Named moves, each a turn or a mirror, and the order they were made in; the first pair answered
bubu (before => after):
[ 10  20 -19 -13  -8  11 -31 -45  -7   4  10  -7 -18 -11  41   8  -5  -4
  63 -26   9   8  -1  20] => [ 15  23 -13 -14  -3   6 -30 -46 -11   1  12  -8 -24 -12  40   7  -3   0
  58 -28   6  14  -5  26]
[-60  22 -22  15 -65  22   8   0   0  14 -24   0  -2  13   1 -17 -22 -12
  28 -24   9  11  39   7] => [-14  10  -1  14  -5   3  12 -28 -25 -11 -33 -29 -89  14 -10  10   0  17
 -15 -16 -18  -8  -4  14]
[ 12   4   4 -19  32  -2  13   0  -6   4  -4 -12 -24 -26  -3  25  17  17
 -12 -13 -14 -15 -46  24] => [-25  16 -15 -18 -23  10   7  24  16  19   5  12  50 -23  -1  -1  -3  -2
  29 -17   5  -1  -8  12]
pibi (before => after):
[-52 -13 -27 -68 -20  51   2  46  32   2  -9  16  -5 -30  -2  24 -39 -39
  -9 -27  29  18   5  56] => [-40  -9 -10 -60 -36  40 -26  53  37  23   3  28  45 -36   7  23 -32 -34
  27 -30  22  25  14  21]
[-12  27 -10  -4 -18 -14  -6  21  11 -12  10 -12  66  41  61 -14  -8 -21
   3 -35  15 -11  34  15] => [  3  21   7  14  -6 -36 -16  21   3  -4  19  -9  77  37  50 -17   8 -13
   8 -21  -5 -11  34 -12]
[ -5  17  -7 -11 -36   3   2 -20   4 -61 -12 -16  -6  20   2 -25  -5   7
   1  17  -5   1  29  16] => [ -7  22  -5 -13 -40   4  -7 -18   7 -58  -9 -13   6  17  11 -27  -9   8
   3   9   0   4  28  14]
Ruma (before => after):
[-10   6 -23  -6 -13  -6  19  -1  -7 -19   0   6   0   7  -6 -27   3  -6
 -15  -7   5  -7  11  18] => [ -2  10 -21 -21 -16  -3  12   2  -4  -5   1   7  16   0   1 -13  -7  -2
  -8 -23  16  -3   5  20]
[-13  -3 -17 -20  -5  17  15  18   0   2  21 -13  38  -2 -41   1 -47  -9
  -2   9  -3 -12  -8   4] => [ -8  -3 -12 -22  -3  15   9  20   3   7  24  -8  45  -3 -35   2 -47  -2
  10  10  -3 -12  -5  -9]
[  5   4 -11 -24  10   0   1 -10   4  -3   6   3 -13  -5  17  31   6  16
   7 -37   9  -8  -7  16] => [ 24   2   4 -13   9  -8 -10  -7   0  13   9  11   3 -13  15  28  13  24
  17 -30  -3  -4  -8  -6]
dilot (before => after):
[-13  13  -6  24 -40  17 -11 -14  20  -8  -7  23  46   9   4 -29  12  -2
  19  -9  16  -8  54 -14] => [ -4   5  11  29 -29  -1 -21 -13  13  -2  -6  23  53  -2  -7 -32  27   8
  26   3   3 -10  43 -41]
[ 33  -6  11  16  29   0  -9  -2 -28  -7 -10   1 -48  11   0 -19  41  -8
 -13  48 -27  34  -2  20] => [ 24  -8  -2   5  19  19  -1 -10 -24 -12 -17   6 -51  20  10 -15  33 -18
 -20  41 -15  32   5  49]
[ 23 -25  39 -18  22 -48 -11  32  10  42  12  -2  35 -51  41  39  29   9
  25 -16 -53   3 -43 -53] => [ 41 -15  32 -30  23 -25  -9  -4  10  32  -3 -17  -1 -27  90  63  37  16
  11 -44 -25  -7 -36  -2]
[  3  -6 -22 -37  13  32  -7  37  32  42  47 -33  32 -25  12  -2 -37  48
  26 -32   1  -4 -54 -19] => [ 16  -6 -14 -38  14  27 -12  32  30  43  46 -38  22 -25  23   4 -32  55
  24 -33  -6  -7 -61 -24]
Pairs:
(2 to 3 moves a pair)
[ 31  10  35  25 -16 -46  -5  27  47  38   2 -23  34  -4  15  18  -8   8
  20 -12 -31   0 -27 -36] => [ 16  22  -7  14 -20   3  26 -13  41   2 -22 -34 -35  28  49  33  -9  -7
 -19 -35   8  -7 -18  48] | pibi, dilot, dilot
[-24  -1 -67  17 -14  29  43 -27 -14 -28  -1  -5 -44  36  -7 -12  -9 -52
 -50  23  29 -21  18  41] => [-21  -7 -53 -18  17  29  50  -7  -9 -22  13 -22 -63   5 -28   3 -32 -33
 -53   5  26 -16 -38  39] | dilot, Ruma, bubu
[-26 -23 -22 -22  35 -24  -1  48  13 -28   6  16  50 -16 -32  14 -59  19
 -18 -25 -27  10  -6 -24] => [-20 -22 -25 -37  46 -14   5  38   9 -35  -2   7  24 -20 -24  26 -63  19
 -33 -36 -16   3 -18   0] | bubu, pibi, pibi
[ -6   0  12 -36 -31 -10  -7 -10  18  26   0  32  45  10  14  -4  -9  -2
  26 -32  15 -14   1  -5] => [ 11  -9  28 -14  -7 -39 -15  -9  11  22  10  27  40   4  -4  -9   0   3
  21  -9 -14 -16  -5 -32] | dilot, pibi
[-10 -12   3  17 -23  -2  11   1   4   4 -16  28  46 -19  -9 -67  22 -37
  45  36   7  11  35  -1] => [ -6 -21  -8  22   6  -7  31  -8 -12 -23 -26  11 -13 -14 -34 -69  26 -36
   8  54  -2  -2  14  18] | pibi, pibi, pibi
[ 54  -3  49   3  41 -12 -35  -7   5  21  -6 -39 -44   7  12  22   8  43
  -4 -10 -30  11 -55  17] => [ 42   5  55  54  -4 -16 -52 -10  13  33  -5 -10  29  29  23 -15  32  19
  32  15 -41  17  14 -24] | bubu, Ruma, dilot
[  6  21 -52 -37 -54  87 -18 -10  29  -3 -44  11   7  58  99   0 -16   6
  20 -73  50 -17  49  77] => [100  -2  16 -17  26  25 -43 -51  -6  -2 -36 -17 -76  37  94  41  41  69
 -10 -53 -12 -37  -7  35] | pibi, bubu
[ 22  44  12 -40  44  17  -7 -41  -6  13 -24 -15 -43  25  -4  42  29   5
 -25  21  13  14 -23  64] => [-28  46   3 -21  -7  16 -16  17  21  42  -1  25  80  13 -33  -1   3 -26
  35  39  14  41  25  10] | bubu, dilot
[ 18   6 -15 -19  56  -3  21  35 -27  20 -50  -4  -3  -3  32  17  18   6
 -26 -14  74  33 -21  40] => [  3   2 -18 -20  55   2  34  47 -23  11 -51  -3   0  -6   7   7   8  -4
 -30  -5  74  33 -25  43] | dilot, bubu
[-50   8 -48 -74 -33  62  15  36  29  21  -7   5  29  -9 -29 -16 -34  17
  25 -48  49   0 -46  21] => [ -9  -9  -2  -2 -43   3 -24  41  17  46   6  24  82 -13 -51 -46  13  26
  64   8  -9   5  -7 -80] | pibi, Ruma
[ 18 -13  17  37   4 -38 -16 -19  -3 -10  -2  -1   4  21  -6  -8  37   2
  -3  24 -40  -6  32 -26] => [ 24  -7  18  36  -8 -29 -23 -33  -2  -7  -4  -1   1  27  25   0  44   7
  -2  14 -26 -14  45 -13] | bubu, dilot
